(in the rows, 128 means zero)
Each named turn below is shown by a few rows before and after it. Which turns, in which order, take the first row of each later pair to the second? The first pair is answered.
turn z_610:
[121 135 149 144 115 129 146 135 114 128 123 125 127 116 124 134 121  90
 120 126 126 132 155 135 124 142 138 118 138 128 146 115 113 133 131 145
 103]  ->  [129 126 135 144 106 129 144 140 111 122 122 133 134 122 124 138 119  96
 116 121 121 143 158 129 112 145 136 114 133 133 138 114 108 130 126 144
 105]
[130 134 152  60 126 115 130 136 128 154 121  97 103 123 128 166 125 122
 142 183 145 144 192 140 169 142 177 133 131 105 128 133  93 142 115  94
 108]  ->  [178  91  84 113 123 131 149 133  97 140 140 133 127 158 124 157 112 167
 106 137 117 164 176  98  91 124 154 114  91 134  83 139  88 110  92 141
 133]
[189 125 123  87 108  97 113 178 129 129 149 124 112 111 131 130 147 127
 113 194 135 165 138 145 122 131 195  91  93 100 128 125  84 114 101 122
 142]  ->  [196 112  88 147 115 134 114 168 113 113 161 144 133 142 139  86 144 147
 105 140 117 148 102 114  77 111 171  81  74 119 106 138 123 110 113 156
 160]
turn z_402:
[148 119 114 116 122 154 147 113 133 102 119 149 146 152 122 112 118 115
 151 110 130 128 156 122 136 119 129 100 144  99 121 145 134 148 135 161
 117]  ->  [142 125 121  87 110 144 136 126 135 110 113 134 127 138 121 131 127 118
 162 146 140 140 147 128 158 119 147 101 142  91 129 152 114 143 120 145
 122]
[128  97 117 100 103 111 125 132 127 136 131 148 118 105 138 167 123 143
 133 176 120 167 113 140 116 120 128 120 108 123 117 142 111 121  85 145
 145]  ->  [108 110 111 151 106 135 121 112 132 131 133 154 127 118 139 132 140 147
 137 144 119 140  64 131 113 106 111 128 115 134 115 147 145 116  95 154
 163]
[ 88 154 178 164 158 145 102  91 139 136 109 139 133 116 114 123 137 115
 130 112 148  68 117 141 162 137  99 155 175 128 140 111 152 143 159 115
 109]  ->  [131 125 162 142 167 132 119 104 123 122 111 132 141 136 109 145 103 112
 108  96 125  89 187 138 126 163 106 147 178 117 119  96 125 157 162 126
  75]
turn z_246:
[ 70 137  94 160 146 153 127 101 179 146 106 185 127 124 137  85 139 124
 124 108 160 108  47  89 139  70 105 155 161 148 124 134 124 107 149 149
 153]  ->  [ 49 149 123 142 151 156 126 111 187 148 112 163 120 110 140  83 144 105
 143 124 166 104  54 104 167  76 123 153 169 133 138 139 134 123 169 136
 143]
[160 145  90 149  66 146 166 121 161 122  96 144 103 150 125 155 120  72
 129 105  70 115 144 119 167 147 130  88 119 115  97 143 163 145 136 175
  95]  ->  [154 149  93 149  66 151 160 122 161 123  93 140 102 153 125 151 125  69
 133 104  73 116 143 118 171 148 135  88 122 115  96 139 165 147 134 176
  94]
[173 110 115 123 137 122 129 154 116 120 129 127 138 143 127 142 107 135
 115 117 120 131 147 103 100 134 129 110 119 128 107 124 107 131 109 148
 110]  ->  [162 113 115 140 141 126 131 138 116 120 121 135 143 149 127 131 108 136
 107  99 120 118 136 103  98 132 118 117 129 136 105 118 117 130 107 153
 113]
[114 124 119 150 142 131 108 116 125 136 129 148 125 128 114 125 127 132
 129 120 169 113  92 108 147 135 109 136 152 155 116 127 150 146 139 155
 142]  ->  [106 129 133 142 140 129 108 119 126 136 133 133 117 121 114 121 120 123
 140 134 172 113  91 115 165 133 116 134 154 144 121 130 158 157 148 149
 140]
turn z_846:
[155  97  98 118 113 108 135 155 127 150 128 134 116 127 109 136  88 134
 124 135 131 127  99 100 114 112 128 108 100 149 100 110 137 138 137 118
 138]  ->  [163  99 103 114 128 109 143 162 125 148 127 126 118 133 101 132  83 126
 122 123 123 125 121 101 116 120 129 109 104 141  99 106 134 149 147 119
 121]
[ 84  97 107 190 130 120 125  90 138 146 121 121 181 141 136 100 147 153
 129 111 168  87  47 112 111 126 103 124 143 164 147 129 163 104  98 123
 132]  ->  [114  76  85 177 115 113 130 106 126 144 134 129 179 149 136 118 138 171
 128 133 163 116  54  99  93 122 113 109 106 164 130 140 140  88  73 123
 140]
[130 118 144  89 115  83 132 134 132 150 154 119 113 129 156 133 135 116
 148 158 136 148 134 154 144 142 137 118 110 117 146 146 116 138 149 109
 107]  ->  [124 119 150  90 122  83 135 128 130 147 154 116 113 130 152 130 135 114
 149 156 135 141 140 163 147 146 138 120 112 116 147 144 124 143 150 111
 100]
turn z_650:
[110  88 111 147 120 110 136  85 119 151 115 166 141 134 132 120 103 143
 106  93 114 137 122 111  84 134 137 143 122 147 118 137 111  97 127 139
 128]  ->  [127  87 114 131 125 110 142 111 110 145 127 136 137 140 134 120  91 129
 110  92  98 141 166 115  91 145 158 128 123 135 112 134 107 121 151 141
 103]
[ 96 141 142 138 134 125 123  82 146 138  87 147 138 110 119 133 125 115
 115 119 151 107 123 149 151 128 113 145 179 133 133 114 130 127 120 130
 103]  ->  [103 134 142 138 140 124 130  85 144 132  87 143 146 120 118 135 113 112
 110 101 138 109 139 147 137 133 113 150 180 128 129 113 130 134 132 137
  95]
[163 106 128 173 103 111 123 152 144 121 100  92 115 135  79 156 108 107
 107 129 149  86 175 137  90 150 115 116 127 119 134  94 128 116 161 135
 118]  ->  [156 112 143 150  92 101 114 162 149 128 107  77 104 127  86 163 119 105
 118 157 157  94 170 145 111 150 130 113 119 115 146  98 127 121 159 121
 126]
[125 121 145 147 138 150 128  95 125 116 124 163 150 116 137 176 117 137
 120 121 145 124 120 116 119 133 101 157 144 120 125 123 144 101 123 123
 125]  ->  [136 116 141 147 150 154 138 106 119 110 131 149 152 122 141 173  96 134
 114 113 134 125 152 114 115 147 106 150 143 114 127 114 147 114 135 126
 106]

Between the rows of a pair lie two turns.
[142 118 145 130 153 136 146 109 146 121 106 102 125 157 125 129 108  99
 124  95 103 106 195 111 121 158 132 138 157 119 120  99 138 168 169 143
  88]  ->  [158 114 149  76 129 115 137 149 141 128 120  86 104 137 136 160 115 111
 147 159 115 141 197 110 138 154 166 124 126 107 126 114 111 160 144 116
 104] -> z_650 then z_246
[148 135 123  81 135 121 111 160 145 116 119  99  58  99 114 181 126 146
 139 174 166 152 124 148 143 130 152 129  99 129 164 129  86 123 135 107
 131]  ->  [138 117  97 152 145 138 122 101 147 120  93 158  86 119 105 162 134 171
 107 112 169 129  72 132  97 114  96 157 110 172 141 120  98  94 118 152
 150] -> z_650 then z_650
[117  90 113 191 142 143 179 126 100 122 138 105 151 135 119  79 109 110
 109  52  98 116 117 108  97 162 111 136 167 121 127  94 187 179 157 139
 126]  ->  [137  96 121 132 136 127 180 176  94 122 163  61 126 127 124 104 105  97
 134 110  94 149 163 118 125 172 159 107 139  87 142 103 173 196 169 109
 118] -> z_650 then z_246
[117 124 143 124 106 131 121 150 135 118 158 135 118 117 131 145 143 104
 125 150  97 139 140 128 126 134 148 100 126 132 125 158 116 108 100 104
 138]  ->  [113 125 130 159 113 153 124 131 132 108 156 142 131 130 132 120 142 106
 122 112  87 120 122 122 115 123 129 102 136 146 114 153 137 114 112 126
 143] -> z_402 then z_650
[ 99 168 137 102  89 126 114 130 146 149  97 143 110 122 140 141 172 126
 129 156 171 120  83 158 155 114 144 154 121 142 132 154  66 103  99 131
 129]  ->  [113 145 109 134  87 134 120 114 135 143  94 161 127 135 135 127 164 146
 112 127 159 119  69 140 114 107 119 158 115 156 111 150  70  86  88 157
 134] -> z_610 then z_246
[125 133 111 150 136 144 115 140 110 115 156 126 131 141 150  70 137 157
 126 128 135 124 126 117 104 120 122 134 120 146 124 141 168 141 150 132
 119]  ->  [154 114 106 128 133 128 123 148  95 111 154 129 133 146 146  93 119 163
 114 136 127 147 162 115  87 136 131 130 110 137 114 129 136 137 140 133
 109] -> z_402 then z_246
[137 112 127 124 172 171 147 107 137 116 128 117 114 145 107  99 140  85
 178 116 140 107 106 142 166  92 132 121 121 125 141 142 157 157 148 148
 140]  ->  [168  88 122  97 175 154 156 119 126 106 126 108 112 145  98 128 114  80
 161 123 130 128 165 143 149 114 144 121 117 109 133 121 133 162 139 151
 115] -> z_402 then z_610
[137 139 152 107 142  83 116 125 164 161  65 141 129 114 126 138 146 128
 125 124  97 167 144 161 116 134 132 183 132  72 146 118  93 127 154 116
  84]  ->  [169 121 118 116 134  86 128 139 146 148  82 146 137 136 127 131 128 145
 118 111  73 181 155 137  80 134 136 162 106  70 128 122  89 119 154 126
  90] -> z_610 then z_650
[112 135 135 182 120 145 125  87 133 136 108 156 143 135 116 102 135 128
 114  90 132 101  93 122 120 109 109 157 146 150 111 129 146 119 134 141
 139]  ->  [ 90 156 156 155 112 135 109  98 144 146 108 142 129 121 120 106 151 114
 135 126 149 103  88 136 157 113 123 156 150 143 130 136 148 126 140 122
 135] -> z_846 then z_610
